(in the rows, 128 means zero)
A single turn carries every row of the set below to another of its rows. Some are shown first; where does it send the rows asked next?
Z_477: [100, 123, 120, 136, 128, 130, 129, 128, 123, 135, 158, 100, 121,  96, 151,
 104, 106, 162, 144, 149, 100, 166, 124, 107, 108, 148, 151]
Z_918: [108, 138,  91, 163, 133, 154, 142, 139, 126, 102, 147, 128, 161, 142, 164,
 128, 100, 151,  94, 149, 112, 150, 133,  87, 133, 166, 176]
Z_445: [137, 139, 110, 182, 122, 119, 133, 117, 119, 139, 145, 137, 145, 133, 132,
 131, 102, 192, 128, 182, 101, 142, 155, 114, 100, 151, 169]
Z_645: [108, 135, 134, 176, 144, 135, 139, 114, 134, 105, 136, 140, 157, 137, 154,
 151, 110, 141, 109, 146,  92, 125, 144,  87, 127, 165, 151]
Z_932: [119, 118, 125, 159, 141, 159, 109, 134, 109, 123, 142, 115, 185, 139, 128,
 114,  91, 172, 140, 161, 111, 105, 113, 114,  89, 148, 168]
Z_74: [ 83, 101, 129, 160, 133, 121, 150, 133, 127, 124, 135, 106, 132, 111, 162,
 124, 118, 143, 137, 169, 107, 153, 116,  92,  90, 155, 151]
Z_91: [110, 117, 115, 166, 109, 118, 131, 121, 109, 147, 165, 139, 153, 136, 162,
 150, 101, 144, 128, 181,  87, 111, 150,  98, 118, 157, 142]
Z_989: [113, 135, 109, 167, 139, 167, 138, 113, 155, 120, 162, 119, 150, 130, 150,
 154, 103, 140, 134, 133, 123, 141, 150,  90, 126, 171, 169]
Z_787: [ 94, 116, 113, 165, 144, 128, 141, 125, 127, 139, 150, 120, 124, 105, 149,
 116, 109, 150, 169, 155, 109, 134, 112, 118, 105, 171, 151]
Z_916: [114, 131, 119, 142, 148, 151, 151, 117, 144, 120, 164, 114, 140, 147, 146,
 118, 105, 164, 115, 147,  93, 130, 155,  86, 151, 161, 160]
Z_786: [ 83, 107, 132, 155, 138, 119, 131, 142, 115, 140, 144, 125, 139, 115, 146,
  88, 105, 149, 136, 172, 112, 158, 133, 124, 114, 158, 167]
Z_849: [108, 147, 120, 164, 138, 139, 132, 122, 134, 118, 137, 125, 161, 142, 131,
 131, 101, 167, 118, 137, 104, 147, 161, 119, 138, 155, 194]
Z_108: [139, 122, 120, 135, 134, 165,  99, 124, 127, 120, 147, 113, 174, 114, 137,
 119,  98, 169, 157, 146, 113, 124, 123,  91,  95, 133, 152]
Z_819: [123, 132, 112, 146, 131, 132, 147, 137, 102, 124, 168, 100, 159, 132, 162,
 126,  87, 159, 125, 164, 150, 116, 122,  92, 148, 121, 142]
Z_575: [110, 102, 117, 134, 121, 164, 114, 137, 115, 109, 140, 101, 179, 134, 147,
 139, 112, 162, 131, 155, 107, 128, 112,  87,  85, 129, 160]
Z_488: [125, 131, 104, 170, 135, 143, 147, 134, 113, 120, 161, 109, 158, 133, 150,
 138,  97, 164, 136, 166, 178, 131, 120, 104, 130, 130, 152]
Z_343: [113,  94, 123, 144, 139, 155, 111, 134, 122, 116, 138, 135, 178, 140, 144,
 123, 116, 150, 162, 162, 111,  99, 120, 101, 108, 142, 149]
Z_606: [108, 129, 130, 163, 125, 134, 132, 126, 108, 129, 159, 110, 162, 133, 140,
 156, 104, 153, 143, 156, 167, 134, 140, 125, 135, 121, 158]
Z_514: [137, 111,  95, 152, 122, 124, 150, 127, 137, 141, 156, 126, 143, 138, 155,
 110, 107, 172, 138, 192, 110, 139, 163,  77, 125, 146, 160]
Z_171: [122, 134, 139, 153, 137, 124, 145, 123, 101, 115, 161, 105, 146, 135, 147,
 142, 106, 174, 118, 167, 134, 115, 126, 100, 136, 117, 126]
Z_708: [114, 122,  89, 168,  99, 145, 131, 135, 108, 135, 169, 128, 145, 138, 157,
 151, 108, 166, 106, 185, 113, 157, 141, 102,  96, 156, 159]
Z_345: [119, 131, 149, 164, 135, 110, 142, 122, 114, 118, 136, 111, 164, 132, 142,
 145, 107, 164, 133, 163, 149, 128, 142, 104, 133, 108, 150]
Z_301: [119,  92, 137, 134, 139, 166, 110, 138, 127, 116, 147, 117, 171, 143, 131,
 102, 117, 170, 132, 175, 120, 133, 136,  96, 100, 133, 158]
Z_295: [128, 127, 102, 160, 103, 127, 129, 115, 136, 155, 159, 117, 158, 114, 159,
 151,  93, 146, 158, 163, 111, 141, 166,  86, 111, 145, 170]
Z_150: [ 99, 132, 118, 170, 134, 120, 136, 137, 111, 136, 140, 107, 148,  97, 159,
 106,  82, 150, 132, 158, 106, 149, 106, 103,  90, 163, 168]

Z_918 moves to Z_645
Z_488 moves to Z_171
Now these:
Z_932 moves to Z_575
Z_445 moves to Z_708
Z_74 moves to Z_787

A single turn carries every row of the set below to another of its rows. Some are shown first; where does it send the rows asked next?
Z_616: [149, 129,  93, 123, 103, 140, 153, 120, 155, 123, 119, 117, 153, 114, 117,
 143, 184, 119, 182, 149, 104, 125, 133, 123, 120, 115, 104, 118, 107, 126]
Z_151: [138, 173, 110, 144, 147, 129, 135, 119, 133, 100, 124, 125, 145, 130, 128,
 120, 140,  98, 161, 138, 106,  94,  94, 132, 117, 101, 131, 135, 127, 138]
Z_525: [139, 170, 108, 133, 138, 135, 129, 120, 136, 110, 128, 123, 141, 127, 119,
 114, 142, 101, 172, 137, 111,  91,  95, 130, 117,  95, 130, 131, 125, 142]
Z_864: [151, 124,  97, 159, 145, 135, 155, 103, 132,  92,  98, 127, 170, 125, 126,
 147, 182, 115, 143, 125, 101, 116, 135, 141, 112, 134, 119, 130, 106, 127]
Z_262: [141,  87, 121, 138, 128, 158, 171, 119, 151, 140, 132, 108, 169, 121, 158,
 156, 159, 105, 156, 139, 124, 108, 118, 126, 114, 113, 119,  92, 110, 134]
Z_239: [139, 177, 114, 141, 143, 133, 139, 120, 137, 107, 126, 121, 144, 127, 132,
 114, 140,  95, 168, 138, 119,  91,  92, 134, 111, 102, 133, 123, 124, 143]
Z_379: [175, 141, 111, 129, 126, 148, 125, 141, 153, 117,  90, 125, 134, 115, 135,
 148, 103, 138, 175, 124, 138, 100, 134, 146, 112, 112,  94, 111, 120, 123]
Z_839: [137,  86, 116, 142, 131, 150, 167, 112, 143, 123, 126, 114, 171, 128, 152,
 174, 156, 105, 140, 138, 109, 117, 119, 118, 117, 118, 121, 108, 120, 123]
Z_61: [161, 109, 134, 138, 151, 149, 121, 124, 135, 146, 116, 112, 123, 149, 132,
 143, 150, 134, 140, 126, 145, 102, 129, 168,  99, 131, 125, 136, 140, 137]
Z_571: [137,  76, 107, 131, 127, 166, 155, 112, 141, 128, 127, 113, 160, 125, 141,
 155, 168, 116, 144, 125, 113, 110, 123, 121, 125, 102, 123, 104, 107, 132]
Z_970: [155, 134, 133, 133, 137, 147, 146, 142, 149, 143, 127, 111, 102, 148, 169,
 146, 155, 129, 138, 144, 141, 124, 124, 156, 113, 117, 115, 123, 134, 125]
Z_675: [171, 150, 112, 142, 138, 145, 137, 134, 146,  97,  81, 128, 134, 120, 150,
 155, 103, 133, 152, 116, 140, 106, 131, 146, 109, 119, 102, 109, 120, 119]
Z_747: [146,  80, 114, 136, 139, 166, 165, 131, 134, 121, 133, 117, 165, 139, 163,
 154, 163, 105, 136, 128, 115, 112, 123, 130, 113, 112, 124, 104, 115, 129]
Z_194: [175, 138, 104, 133, 133, 150, 123, 143, 147, 109,  88, 130, 128, 117, 138,
 144, 110, 144, 165, 117, 128, 101, 137, 146, 123, 106,  93, 119, 115, 120]
Z_170: [166, 122, 110, 128, 123, 141, 153, 139, 138, 115, 123, 123, 181, 139, 124,
 147, 166,  97, 177, 148, 119, 115, 133, 144,  81, 145, 114, 120, 132, 128]
Z_50: [171, 148, 115, 136, 128, 143, 133, 133, 152, 108,  84, 125, 138, 115, 140,
 157,  98, 133, 167, 123, 143, 105, 130, 143, 105, 121, 100, 107, 124, 120]
Z_475: [143, 168, 115, 139, 145, 131, 131, 124, 134, 111, 129, 123, 152, 131, 122,
 116, 137,  95, 174, 139, 113,  86,  95, 137, 108, 105, 130, 133, 130, 143]
Z_94: [171, 145, 105, 140, 139, 150, 131, 137, 144,  97,  83, 131, 126, 119, 149,
 147, 111, 141, 151, 113, 131, 106, 135, 145, 121, 108,  99, 115, 113, 119]
Z_364: [145, 129, 135, 148, 138, 143, 139, 100, 158, 155, 109, 100, 108, 121, 142,
 142, 156, 141, 146, 130, 153, 107, 121, 155, 118, 120, 122, 114, 118, 140]
Z_833: [143, 124, 121, 124, 124, 144, 125, 110, 145, 135, 114, 110, 102, 143, 125,
 164, 155, 140, 132, 132, 134, 127, 125, 138, 116, 116, 125, 134, 140, 123]
Z_424: [166, 123, 100, 144, 142, 154, 161, 146, 140, 116, 122, 125, 156, 128, 154,
 111, 192, 115, 166, 134, 109, 108, 139, 155, 117, 117, 104, 116,  93, 135]
Z_678: [143, 170, 110, 137, 147, 137, 134, 131, 131, 105, 130, 126, 142, 134, 133,
 108, 144,  98, 166, 136, 110,  91,  97, 137, 116,  96, 129, 132, 125, 141]
Z_690: [151, 127, 137, 159, 149, 121, 139, 115, 152, 147, 112, 111, 123, 134, 146,
 165, 147, 137, 140, 148, 122, 115, 126, 153, 122, 131, 109, 146, 137, 122]
Z_940: [148, 140, 105, 134, 120, 155, 169, 108, 143, 100, 108, 114, 157, 124, 139,
 136, 180, 101, 155, 126, 144, 121, 124, 137,  88, 133, 131,  86, 106, 137]
Z_141: [148,  70, 117, 141, 137, 157, 154, 122, 141, 139, 131, 115, 178, 126, 141,
 156, 158, 111, 156, 134, 110, 100, 125, 132, 116, 116, 116, 113, 116, 133]

Z_151 moves to Z_678
Z_864 moves to Z_424
Now these:
Z_50 moves to Z_675
Z_61 moves to Z_364
Z_262 moves to Z_839

